In the data rows, 128 means zero.
Here are some points, each followed by its number:
[129 112 118  97 126 125 114 129 114  82 145 133 130 134 152 159 108  96] 0
[133 125 124 120  94 120 121 102  99 156  97  97 103 180  87 150  71 123] 1
[191 136 173 181  92 120 120 143  76  92 171 122  77 126 146 141 111 104] 2
[120 129 128 103 105 129 117 138 114 128 137 120 117 117 157 142 133 124] 3
[137 130 117  93 114  92 129 111 117 134 133 103  99 132 138 166 141 143] 4
[ 99 153 104  74 145  94 159 126 190 114 249 138 116 220 206 116 225  79] 5
[150 125 106  86 136 153 150 113 147 138 121 116 140 106 115 117 114 102] 6
[181 165 149 144  50 162 127 130 113 139 135 148 101  98 182  96 110  68] 7
[122 152 220 213 148 163 141 150 126  85 108 143 118 157  77 127  71 167] 8
[ 85 104 126  92 132 148 128 122 101 138 107 127 108 102 152 122 118  99] 9
[ 98 126 102  82 120 157 144 122 105 168 140 164 150 124 176 123 124  68] 10
[135 119 149 134 144  85 158 138 143 117 119 120 155 156 104 124 109 150] 11
[152 170 131 237 139 144  64 124 111  85 126 167 143 158  85 129  78 131] 12
[128 121 141  99 145 142 153 129 124 143 146 116 117 140 121 131 125 116] 13
[ 94 148  82 123 136 137 103 121 132 161 134 161 131 137 145 130 187 176] 14
[119 127 142  77 138 104  78 110 159 105 150 172 112 130  89 133 150 152] 15
[143  60 107 171 178  84 174  86 177  90  76 220 165  89 114  98 194 204] 16
[131 141 168 158 102 161 143 164 108 137 158 142 100 138 136 112 126 116] 17
[ 53 108   1 179 146 115  55 156 178  90 179 236 199 142 173  74 173  93] 18
[100 116 119  90 147 137 123  98 148  99 135 143 137 129 153 136 143 145] 19
[144 119 135 134 113 104 140 124 144 101 125 111 140 127 119 144 131 148] 20
[136 111 139 137 132 134 114 124 122 120 123 117 131 110 100 136 113 131] 21
[171 152 154 218  90 129 114  93  76 183  96 162 119 158 104 126  90 118] 22
[136 130 133 117 126 142 101  85 116 106  90 131  65 131 154 141 134 155] 23
[113 123 144 103  96 132 111 136 106 162 118 108 103 102 120 122 137 146] 24
[142 131 122 139  85 117 108 145 102 118 120 112  94 106 144 132 137 118] 25
[ 76  94 141  54 186 148 152 139 114 119 164 108 100  72 213 159 187 125] 26
[163 140 135 181 105 109 118 128 133 127  93 141 118 163 105 121 108 110] 27
[ 59  98 134  30 206 139 159 129 122 135 149 111 112  72 201 162 188 104] 28
[165 107 123 128 120 118 148 118 137  66 134 116  96 150 159 138 105 101] 29
[131 158 172 162 113 153 146 155 122 139 151 158 114 136 127 104 131 108] 30
[106 123 139 157 114 112 125 163 137 133 102 124 136  86 117 122 123 120] 31
[118 110  99  66 148 119 137 122 148  67 202 131 109 125 224 154 203 184] 32
[140 130 123 126 102 110 103 158 124 144 128 106 160  46 134 126 123 120] 33
[ 81 136  92  46 136 187 139 121 102 142 197 183 154 130 208 115 130  58] 34
[149 140 126 165 127 106 144 128 169 141  73 129 184 147 104 102 115 112] 35
[133 128 128 101  99 116 116 118 106 127 107 106 119 112  90 145  96 172] 36
[116 154 139  88 125 159 137 159 108  79 185 145 130 107 142 140  84  90] 37
[173 125 134 183 121 109 138 113 155  96 128 133 133 167 131 115 119 150] 38
[164 139 142 140  88 122 124 147  92 135 157  99  72 159 127 162 112 117] 39
[135 121 128 113 133 141 123 122 131 129 146 110 121 154 122 144 108 119] 40
[155 145 147 149 119 115 145 135 115 120 155 117 127 171 127 152 109 145] 41
[120 102 183 164 156 124 135 120 136 119 131 167 136 186 155 126 126 142] 42
[134 155 112 139 159 133 130 120 165 109 153 162 168 169 149 117 130 127] 43
[146  96 115  43 153 133 141 100 115 107  93  44 141  74 124 223  74 157] 44
[106 111 136 153 188 178 148 134 121 109 146 131 124 217 139 136 135 117] 45
New points follow, each followed by the numbers of its three nearest points above by angle, nearest first.
[147 143 102 130 121 134 146 120 151 134  53 105 119 108 138 116 126 143] 35 6 23
[182 121 142 178 105  86 111 118 129 148  79 122 117 185  86 133  92 152] 27 22 1
[105 111 148  83 132 132 118 124 147 154 123 124 185  81 141 115 119 148] 33 28 19
[116 131 103 112 129 147 111 125 147 148 124 153 140 145 115 128 123 137] 14 18 43
[146 119 139 158 125 120 126 104 147 116 126 111 134 170 131 126 120 149] 38 41 42
[131  99 112  18 143 115 175 118 181 205  85  93 152 135  80 116  85 147] 6 13 44
[ 25 204  91 105 145 255 152 146  83  57 255 219 117 157 200  36 179  70] 34 37 5
[110 129 148 147 140 150 126 141 124 117 125 131 134 139 109 137 114 143] 8 12 45
[109 110 139 104 117 130 103 113 109  96 128 131 131 113 118 154  92  94] 0 37 9
[ 88 156 105 109 123 174 133 137 116 104 185 158 122 130 156 100 148  97] 34 37 10
[148 144 150 208 143 147  62 120  96  99 108 147 128 130 105 123  93 131] 12 8 22
[152 120 157 161 146  58 185 144 149 109  83 108 167 140  63 137  87 159] 11 20 35
[ 96 133 187 188 134 149 136 154 123 109 110 126 149 169  78 129  75 179] 8 12 11
[ 71  86 123 130 148 184  56 128 100 179  59  95  75  17 103 162 222 149] 24 9 26
[139 122 124 113 140 129 123 112 132 130 135 113 121 151 135 138 121 124] 40 13 4
[164 121 107 166 151  91 122 115 163 117  77  95 194  99  57 104 115 143] 35 11 21
[173 159 159 159 110  95 151 150 104 129 187  94 120 214 117 186  96 146] 41 39 2
[121 163 105 137 154 131 114 130 167 112 177 162 169 161 157 131 132 115] 43 18 5
[115 139 138  79  72 114 118 140 125 124 138 123 136 106 169 155 129  80] 3 0 10
[158 120  96 124  36   4  67 100 120 145  64 112 188  56  26 167 119 201] 36 20 33
[142 116 125  99 117 134  88  79 105  85  94 116  52 126 157 157 132 150] 23 4 25
[147 100 163 103 117 119 163 108 134 127 111 139  92 158 152 129 110 115] 29 13 42
[ 77 197  93 121 132 115  39 146 199 167  83 183 208  89 215  40 118 116] 18 43 14
[174 147 107 159 168 143 162 134 176 128 105 103 184 132  80 113  95 137] 35 11 6
[122 126 119  96 129 119 135 127 150 115 202 136 112 171 187 128 167 101] 5 32 34
[108 121 129 150 183 174 135 130 123 116 141 129 128 213 123 140 116 100] 45 40 42
[ 34 101 151   0  11 139  66 142  70 255 106  47  35  75  32 143 140 168] 24 36 3
[122 120 118 105 150 142 121 119 140 116 148 130 136 170 128 135 108 124] 40 45 43
[134 117 130 117 142 129 117 120 135 126 142 106 131 157 120 137 114 126] 40 45 13
[120 148  93 164  92 155 120 162 125  66 181 144 145 123 135 130 154 155] 18 32 37
[140 148 160 170 136 124 141 151 143 118 156 173 109 159 133 110 170 119] 30 17 42
[149 134 134 119 115 117 121 140 115 141 138  96 100 136 128 149 111 120] 39 4 1
[ 68 107 117  30 100 133 103 139 102 183 145  83 141  71 113 163 113 138] 24 3 44
[140 110 146 116 113 116 153 116 133 127 114 138  99 149 135 120 109 107] 29 1 27
[ 99 184 104  30 156 168 132 169 130  52 230 165 171 111 148 135  55  72] 37 34 0
[113 110 112  93 154 120 138 107 139  79 171 131 113 129 194 145 174 177] 32 19 26
[123 129 124  90 126 126  90 104 160 111 142 172 113 131  69 108 145 141] 15 19 14
[157 105 115 139 178 137 120 132 138 139 114 125 156 113  61 112  89 144] 21 35 11
[ 90 120 140  83  82 118 119 128  90 189 113  98  83 100  86 140 131 149] 24 36 4
[ 98 148  97  89 110 135  80 143 151 172  99 137 188  74 168 104  95 141] 33 10 31
[155 127 118 172 153  92 139 120 160 122  90 109 176 116  60 110 117 134] 35 11 21
[119 109 102  42 137  87 139  74 113 159 126  91  99 184 153 189 138 143] 4 44 40
[143 114 122 197 191 123  84  77 162  70  83 143 175 108  92 107 162 169] 16 12 38
[ 61  77 100   0 182  87 118  98 105  82 169  57 185  42 165 248 115 176] 44 28 26
[125 117 126 120 107 136  97 104  93 149  87  97 104 173  74 154  58 119] 1 36 40
[145 137 113 184 153 133 158 150 118  81 181 119 126 134 213 138 197 164] 32 5 26
[205 164 139 228 153  98 141 154 156 121 150 147 100 179  94  75 179 147] 38 27 30
[129 130 124 110 128 132 145 126 158 155 108 134 129 117 139  97 147 128] 6 35 16
[117 146 138  86 117 159 161 135  93  86 203 139  94 114 169 119 142 125] 37 32 34
[152  88 172 114 117 122 103  47  79 154 107 156  61 200  80 180  97 153] 1 23 22
[183  91 135 135 130 104 114 120 152 101  92 104 136  84 120 124  90  96] 21 33 29
[148 151 146 184 124  94 162 125 188 158  46 133 202 141  84  87 120 103] 35 27 11
[112 147 114  90 101 103  78 142  95 137 181 131 125 134 164 151 138 101] 3 34 0
[161  93 113 123 139  72 130  98 126 113  83  95 168  82 139 171  82  88] 44 33 20
[139 116 131 100 117 115 101  81 128  77 102 124  47 121 135 145 146 139] 23 4 29
[125 132 112 154 113 142 124 144 132  94 154 142 141 125 143 116 146 130] 18 43 32
[110 145 107  98 118 134 105 137 113 147 131 113 124 118 138 143 121 131] 3 24 9
[170 149 149 234 156 138 121 127 125  89 168 144 168 147  83 102  95 153] 12 8 38
[134 179  87 133  84  95 147 155 122 144 134 109 131  61 110 108 174 127] 33 25 31
[115 145 129 124 103 118  82 120  85 108 165 162  93 128 180 125 136 100] 3 25 2
[144 135 147 129 112 141 141 131 139 156  75 104 130 153  96 138  71 117] 1 27 35
